[[45 36 37 84 24 50 72 29 13 35 37 37 36 56 44]
 [45 28 30 50 24 42 39 29 63 63 31 26 45 66 41]
 [39 48 18 57 37 34 33 32 57 63 30 44 11 48 50]
 [43 40 29 66 46 44 62 54 31 20 51 46 34 31 45]
 [57 34 61 48 47 53 55 71 83 53 61 59 32 47 57]
 [37 60 46 14 45 39 45 21 22 49 45 52 42 56 40]]
40

[[5498 4031 5522 6051 3539 5240 5395 6239]
 [7092 4449 7163 5253 5086 4651 4867 3515]
 [4309 4181 5289 3755 4015 4700 5566 3144]
 [6877 6207 5869 6306 4872 6308 5448 2671]
 [4262 7738 5524 3769 5609 7379 3115 1304]
 [3977 3732 5122 3600 3379 4173 4019 4349]
 [5277 3913 5736 5015 3365 4180 3233 4147]
 [6558 5308 5292 4204 8069 5408 5958 6174]
 [6835 7159 6306 5008 6392 5165 3538 4824]
 [6235 3983 5517 5197 4228 4253 2255 5227]]
5227

[[ 301 -547   11 -185  458  435  186  432  337  215 -802  -46]
 [ 388 -472   52 -203  349  395  312  407  261  220 -756   14]
 [ 261 -596   59 -402  455  396  388  404  426  187 -829  -87]
 [ 307 -833  -56 -513  454  558  287  537  237  163 -890   19]
 [ 387 -506   -2 -199  302  551  267  426  339  230 -820   32]
 [ 391 -565  -63 -192  412  350  260  399  318  203 -731   -1]
 [ 354 -575   -6 -129  418  415  281  434  264  110 -830   30]
 [ 263 -570  -42 -224  415  450  252  437  361  218 -844  -51]
 [ 354 -537  -22 -207  340  384  329  375  264  273 -757   65]
 [ 320 -697  -63 -388  441  480  237  448  266  234 -814  -60]
 [ 396 -449   13  -11  290  421  309  380  226  164 -719   68]
 [ 403 -529   11 -317  429  436  311  436  340  211 -793  -67]]
-67

[[  6   9 -35 -24  14 -27 -16   4   7   7  -2 -26   1 -16 -25]
 [  0  -2 -32 -20   8 -27 -10   6   2   0  -2 -11  12 -14 -19]
 [ -9   0  -4 -26  -4  -7  -3  -4   6  -8  22   7 -15  37  -5]
 [  1  -1  -6  10  -8  -4  -1 -27  -2  -3 -23  -7 -13  -6  18]
 [  1  15  -7  -3  -3  29  20 -12  -6   2 -28  -4 -44   0  -4]
 [ -8 -14   0 -31  -4 -19 -19  16   2  -5  32   3   6  10 -18]
 [ -3   0 -33 -38   8 -12   6  38  -2  -4   0   7  -5  -1 -35]
 [ -4 -13 -25  -7  -4 -21   4   2  -5 -11 -13  10  17  -9   0]
 [ 11  14 -30  -9  13 -22 -20 -15   7  11 -15 -39  -8 -25 -13]
 [  7   2 -30   8   3 -23  -6 -28   3   2 -31 -18   4 -23  11]
 [  6  26 -10 -14   9  15   0 -10   3  11 -14 -30 -43  -6 -19]]
-19

[[288 239 984 794  73 368]
 [195 330 283 285 185 322]
 [217 233 217 177 435 453]
 [299 227 234 234 147  60]
 [ 46 219 185 236 366 256]
 [165 219 297 322  86 154]]
154

[[7766 2734 2920 4166 2711 4664 3256 5167]
 [5323 4138 3153 1956 1265 3494 1677 6313]
 [4286 6361 6075 6529 6477 3781 5735 1125]
 [4853 6992 7396 3814 5121 2600 3875 4324]
 [5579 7844 4823 3741 2555 3650 2175 2946]
 [1169 2944 2489 5396 4065 7008 4358 3515]
 [4264 9510 5686 3818 3996 6369 3311 6695]]
6695

[[9076 5667 5295 6159 5940 6728 7772 6735 7460 5770 2749 5555 3600 7473
  4905]
 [8082 5974 4475 8237 8440 7760 5628 7906 5018 6549 4662 8380 1396 6063
  3933]
 [3561 6064 6137 8630 6366 6769 5707 6956 4325 6113 5766 7077 5503 4187
  4971]
 [9406 6397 5841 5033 5148 5161 6083 5136 5914 6076 7544 6075 5860 6733
  6792]
 [3850 5597 6307 7920 6399 7366 6828 6224 5277 3853 4180 6343 5156 5357
  6091]
 [5531 5981 6435 8040 7751 6216 5045 7090 5949 6942 4352 7584 4846 5734
  4839]
 [6423 6197 5867 6470 6784 7655 6687 5830 5646 5871 5830 6360 4572 5474
  5468]
 [8683 4966 6446 2717 4023 4907 6713 5019 6810 5259 7877 4962 7320 7211
  8828]]
8828

[[633 593 532 262 516 339 447 279 614 470 236]
 [575 662 518 484 288 388 434 427 388 565 328]
 [417 441 268 332 536 205 508 312 149 392 612]
 [784 306 489 263 523 706 847 345 534 558 488]
 [459 428 347 465 484 588 545 358 377 275 688]
 [403 417 463 342 500 307 491 252 539 321 393]
 [352 520 465 436 414 586 593 399 379 498 259]
 [312 509 383 470 471 292 535 589 540 478 657]]
657
---
[34 9 -42 37 -20 -16 32] Out: 37, 37

[6 43 -17 6 26 12 -27]
[-10 0 44 -31 -7 10 1]
[-10 20 48 -29 -8 11 1] Out: -31, 48

[-21 -15 14 -57 -41] Out: 14, 14

[-15 32 -10 -2 -42]
[-9 -35 -14 7 -25]
[54 -36 17 7 -19] Out: -14, 54

[-5 -8 -44 27 -6] Out: -44, 27

[-36 6 21 -28 45 -4 28] Out: -28, 45

[-16 -31 -25 32 -35]
[-53 -5 0 15 -47]
[-28 17 -38 17 50] Out: 0, 50

[-28 -11 -51 6 -4] Out: -51, 6

[-35 42 -8 -18 -26] Out: -8, 42

[-1 -9 -39 -47 -31] Out: -39, -1
---
[[ 13  -1  -9  46]
 [  1  -7  19  45]
 [ -1  41 -13 -14]] >> -7

[[ 11 -34  23   2  15  32  24]
 [ 28 -42 -19  21  22  29 -25]
 [-15  41   0  -4 -13 -41  56]] >> 22

[[-16  38  21 -15  -7]
 [-12  54  24 -17   3]
 [-14  38  22 -14  -7]] >> 24

[[ 16  34   2  -5  42]
 [-29  37  43  24  27]
 [  0  34  23  30 -40]] >> 43

[[-27  10 -28  26   3 -20 -24]
 [  1 -42  -7  26  11  19 -24]
 [  3 -44 -23  -6  26  -6  23]] >> 11

[[-43  30  31 -41  39  34  43]
 [ 21  50  15 -30 -28 -19  29]
 [-38   5  52 -31 -14  50  -7]] >> -28

[[-45   9  28 -13 -22 -20   4]
 [ -4  -2 -45  -9  -9 -24  21]
 [  3  20  12  31  38  23 -40]] >> -9

[[  7  40  25  29]
 [ 46  15  -5  -9]
 [ 11 -22 -35   3]] >> 15

[[ 11  22  -8  -6]
 [-15  23 -23  -2]
 [ 35  52 -20 -13]] >> 23
---
array([ 37,  49,   2, -55, -31])
-55

array([[-33, -58,   7,  -7,  -7,  15, -44],
       [ 20,  -3, -29, -15, -10,   8,  12]])
-7

array([-34,  -8,  -9, -43,  12])
-43

array([[ 23, -40, -24,  -6,  -1,  50],
       [-14, -35,  21, -12,  26,   9]])
-6

array([-17,  41,  15, -36])
-36

array([  3, -19,  -8, -58,  36, -16,   4])
-58
---
[37 14 -43 -25]
[5 9 -4 -2]
[32 10 -40 -31] value -4

[-8 -7 -11 -11 54 39]
[-11 20 -10 20 -18 9]
[10 -22 10 -20 19 -7] value -18

[-4 -8 -4 27 -9 3 14]
[-26 -39 15 23 -44 -35 -6]
[-16 -22 14 0 -15 -25 -23] value -35

[3 6 48 2 4 45 5]
[2 -3 3 0 1 0 3]
[15 40 4 37 -43 -1 1] value 0

[-17 -14 -5 -4 14 -20]
[-17 -5 18 -8 -4 11]
[-10 -52 -3 -9 20 3] value -4

[6 -25 -31 -14 10]
[-9 44 52 -17 -21]
[-6 25 30 -17 -10] value -17

[1 -10 16 -45 16]
[31 -10 27 1 -5]
[37 -5 -2 -25 -5] value 1

[-36 16 42 11 7 -42]
[-4 56 -42 20 -2 -33]
[-5 -16 26 26 -7 -35] value -2
---
[-21 -5 -1 -11 -28 -7]
[45 -32 45 25 45 -4]: 25

[28 -15 -21 5 -15 -52 -30]
[-19 7 14 22 10 -13 1]
[36 -3 -29 -7 22 -11 -26]: 22

[20 22 48 -5 35]
[-3 12 18 1 -2]: 18

[-21 -42 18 42]
[-5 -27 9 22]: -27

[-55 -20 44 6 -36 -48]: 6

[-1 0 23 -14 2 -14 -5]
[18 -16 -45 45 -13 47 6]
[13 0 3 1 -3 -12 -8]: -3

[54 -48 41 28 5]: 41
---
Q: -0.44,-1.69,-1.12,-1.37,-1.63,0.43,1.55
A: -1.37

Q:
130.0,70.8,59.8,16.2,47.3
82.5,86.2,100.3,84.7,-183.4
A: 86.2

Q: 4.2,17.5,-15.5,11.3
A: 4.2

Q: -1.03,-0.43,-1.85,0.40,1.55
A: -0.43

Q: 84.033,-105.353,12.139,63.083,141.731,31.317,42.938
A: 63.083

Q: 1.551,-1.138,-0.908,0.370
A: 1.551

Q: 0.15,-0.14,0.07,-0.05,0.03
A: -0.14
---
Q:
[[ 51   5  16 -40]
 [-10  -9 -19  14]
 [ -7  -5  17  20]]
A: 51, 20

Q:
[[-56  58 -37  -7  46]
 [-51  58 -37 -14  47]]
A: -56, 47

Q: [ 34  27  10 -50  31]
A: 34, 31

Q: [ 24  10  25  -5  42  36 -46]
A: 24, -46

Q:
[[-46  17 -47 -32  12  27  24]
 [ 43 -13 -34  11  19  28  -6]
 [  6   1 -43 -37  -7  10 -28]]
A: -46, -28

Q:
[[ 31   1  -9   5]
 [-18  16 -42 -26]
 [-23 -11 -12  32]]
A: 31, 32
